In the rows, 128 means zero.
A single turn carries every row of the set below to another of its rows. Some are shown first; where does it send the rows asked next?
Muzem: [123 116 150 150 110 126 142 123 106 129 122 134 174 130 158 123 126 101
 109 123 154 120  86 116 111 158 124 114 105 150 123 107]
rumol: [141 131 117 147 105 138 150 133 118 119 119 148 181 145 152 147 119 109
 139 138 155 171 107 125  84 121 112 123 127 145 139 115]
mifen: [127 145 136 168 136 108 127 162 142 116 116 124 159 127 142 145 111  98
 111 134 130 120 106 117  94 129 117 144 103 127 114 109]
zonet: [108 142 142 153  91 128 151 130 110 101 148 124 165 146 151 144 124 112
 107 128 148 147  94 127  80 117 101 132 128 130 123 124]
tono: [148 120 129 139 132 103 132 125 128 103 115  99 171 135 148 157 121 132
 108 119 121 154 106 113  95 141 142 122 132 133 160 121]
godo: [123 111 138 156  90 117 132 123 126 125  91 122 145 147 123 128 150 118
 147 123 113 127 111  99  78 137 117 119 119 153 124 122]
Bim: [123 128 163 155  94 109 127 108 119 135  97 123 158 142 149 144 122 133
 149 127 128 123 120 104  90 121 134 111 155 146 126 101]
lofu: [117 127 147 149  96  94 137 141 118 119 111 139 143 129 139 114 116  95
 121 134 111 149  79 109 117 129 123 136 148 152 124 118]
Basu: [149 134 133 158 141  84 132 121 100 102 140 137 168 146 145 143 125 124
 123 124 145 144 115 116  69 124 122 124 111 130 119 133]
Bemo: [126 143 136 168 134 108 128 163 141 114 126 127 150 122 144 135 112  98
 113 134 130 121 110 117  91 139 112 142 105 128 118 114]
Gapab: [135 137 130 140 112  98 142 138 127  96 109 136 184 143 135 119 119 141
 140 142 111 151 129 108  76 112 131 110 130 148 124 129]
nitek: [131 119 130 143 108  88 150 140 137 122 107 111 169 138 168 124 131 135
 128 133 109 174  94 124  74 141 128 143 134 152 120  98]
naf: [111 125 149 161 102 130 142 116 129 126 115 134 131 142 158 133 120 123
 136 137 142 155 120 148 109 124 119 124 121 156 141 125]
mavaz: [151 133 120 136 103 121 152 140 125 128 114 102 156 156 140 156 138 136
 125 137 139 149  73 124  88 143 107 127 130 121 120 108]
sezo: [145 106 137 145 138 114 141 143 123 135 107 139 168 138 139 128 124 120
 124 114 114 132  93 102  85 129  84 102 141 132 111 112]
tuko: [118 124 150 147  98  94 136 143 124 124 104 140 139 135 143 117 116  96
 121 141 118 153  85 102 121 129 117 131 145 155 120 111]
bilu: [125 118 147 153 114 126 138 125 104 133 121 140 176 137 163 117 129 107
 110 129 151 127  82 113 105 158 127 118  97 143 122 111]
Teve: [121 136 160 135 127  83 104 130 131 106 116 118 174 136 133 131 148 119
 132 129 120 141 113 131  91 119 126 125 113 139 113  84]
belu: [115 122 142 138 129  88 123 130 110 133 103 107 177 158 138 141 110 127
 142 143 116 154 123 108  72 113 112 127 114 141 105 108]
nosif: [126 122 151 151 100  97 155 113 130 117 101 108 188 139 157 136 156 134
 131 145 130 126  94 118 110 143 132 130 128 119 139 115]
roz: [132 144 131 125 118 103 144 121 124  99 135 118 173 124 163 165 115 125
 129 146 131 138  98 128  70 108 123 107 105 131 126 109]
pemeg: [108 127 148 138 102 110 154 113 118 142 112 144 183 148 139 158 127 133
 150 152 115 147 107 129  79 139 139 113 122 147 120 107]
Viku: [113 161 141 143  89 117 136 124 121 110  90 140 154 123 148 152 108 136
 143 137 138 143 107 120 101 127 131 130 123 125 140 132]
Popus: [137 119 144 150 101 118 145 139 112 111 128 138 139 126 153 147 116 132
 106 115 129 160 101 110  95 109 112 161 120 119 132 112]
bidun: [124 128 171 136 152 112 125 134 119 125 125 122 152 131 162 155 120 128
 134 132 102 133 105  98 116 146 130 122 125 155 118 111]
fas: [138  98 145 140 127  91 126 137 119 109 125 134 188 154 169 147 137 125
 118 136 152 140  88 110  81 117 106 134 120 158 130 126]
sivo: [138 145 138 148 104 108 136 146 149 133 103 121 165 148 153 140 140 110
 132 108 125 161 115 142  98 149 134 138 115 129 138 137]
vos: [134 129 152 169  97 136 116 122 107 135 115 126 156 139 149 166 122 130
 113 142 114 140 107 145 100 156 111 126 123 149 137 119]
fuloz: [116 122 162 138 146 118 126 137 120 120 129 119 151 132 164 158 125 130
 135 137 101 135 105 104 121 147 132 114 127 156 117 108]
tepil: [140 112 135 148 140 109 145 145 113 140 114 136 172 136 135 131 128 119
 116 120 114 129  93  99  86 130  81 107 136 133 111 115]

lofu goes to fuloz
mavaz goes to sivo
Where do these go?
tepil goes to Bemo
Viku goes to pemeg
vos goes to godo
Bim goes to belu

A single turn carries every row of the set below to another of its rows. Some are shown first; where does it send the rows asked next?
kalib: [137 139 126 139 131 105 112 143 146 119 122 141 116 139 137 152 134 111]
kori: [143 147 130 157 137 125 116 143 133 150 117 129 119 138 129 150 147 120]
pozi: [145 125 127 157 149 161 140 133 121 118 131 138 127 136 135 118 125 118]
lemo: [150 105 118 130 104 145 142 113 126 123 117 131 147 136 122 118 123 128]
Devul: [131 137 120 132 149 118 147 124 130 102 122 132 152 130 118 123 107 108]
pegu: [135 105 124 132 103 127 165 117 125 128 135 136 131 134 119 124 123 124]
fama: [128 144 144 106 127  99 121 130 124 140 125 137 123 123 153 125 136 116]
Zeme: [129 141 128 138 134 133 111 123 127 172 115 125 114 136 124 127 144 132]
Teput: [109 143 126 112 121 118 109 117 137 154 116 129 110 140 122 122 125 137]
Gazud: [132 124 130 138 147 128 151 132 126  86 129 137 133 140 124 125 146 122]
sikup: [122 143 165 108 123 128 112 135 134 149 123 130 135 139 140 132 127 133]
Pesel: [133 117 112 134 133 149 137 128 102 109 132 154 120 126 105 130 126 130]
zagi: [146 129 138 147 128 115 120 137 152 111 109 133 123 138 131 154 128 126]
Sib: [124 137 125 135 133 128 131 134 117 170 125 119 112 136 122 133 140 148]
Duteg: [126 142 150 125 142 153 108 131 135 147 117 126 114 141 136 131 117 106]
beti: [151 121 130 154 134 127 124 141 136 153 122 127 113 128 140 146 142 121]
muza: [113 128 121 113 115 120 155 128 123  96 139 125 122 130 135 120 124 130]
remes: [115 137 131 113 121  99 107 125 149 118 117 140 113 140 126 137 129 127]
vozev: [122 115 135 115 107 139 139 109 121 127 128 131 128 112 139 103 131 141]
seses: [116 119 135 103 128 139 135 135 108 141 142 124 148 111 121 127 127 139]
libem: [113 133 120 109 138 113 113 113 125 141 112 132 111 135 116 116 135 151]
Gope: [122 168 135 126 143 104 138 135 120 125 117 126 119 136 132 136 131 110]
nal: [134 121 146 152 147 142 144 120 137 119 120 131 146 116 114 135 115 105]
gefol: [122 127 116 100 141 115 135 127 112 114 131 131 153 121 124 114 122 127]
Baze: [125 108 126 135 125 126 162 122 111 116 138 151 121 127 103 133 138 131]
fofo: [133 128 145 147 121 165 139 123 120 137 127 129 140 129 128 114 124 149]
guf: [126 111 147 135 133 159 138 129 122 144 137 126 138 106 123 135 119 117]
mamap: [126 151 149 134 161 131 119 122 128 126 102 127 119 137 123 133 144 105]
vevuk: [122 137 118 118 130 109 111 122 145 109 112 136 107 142 129 132 106 131]
sifu: [145 123 113 133 120 158 130 124 111 109 118 139 142 134 110 128 119 138]

Sib goes to libem
seses goes to gefol
muza goes to Gazud
Where do these go?
pegu goes to Baze
Teput goes to remes
mamap goes to Duteg

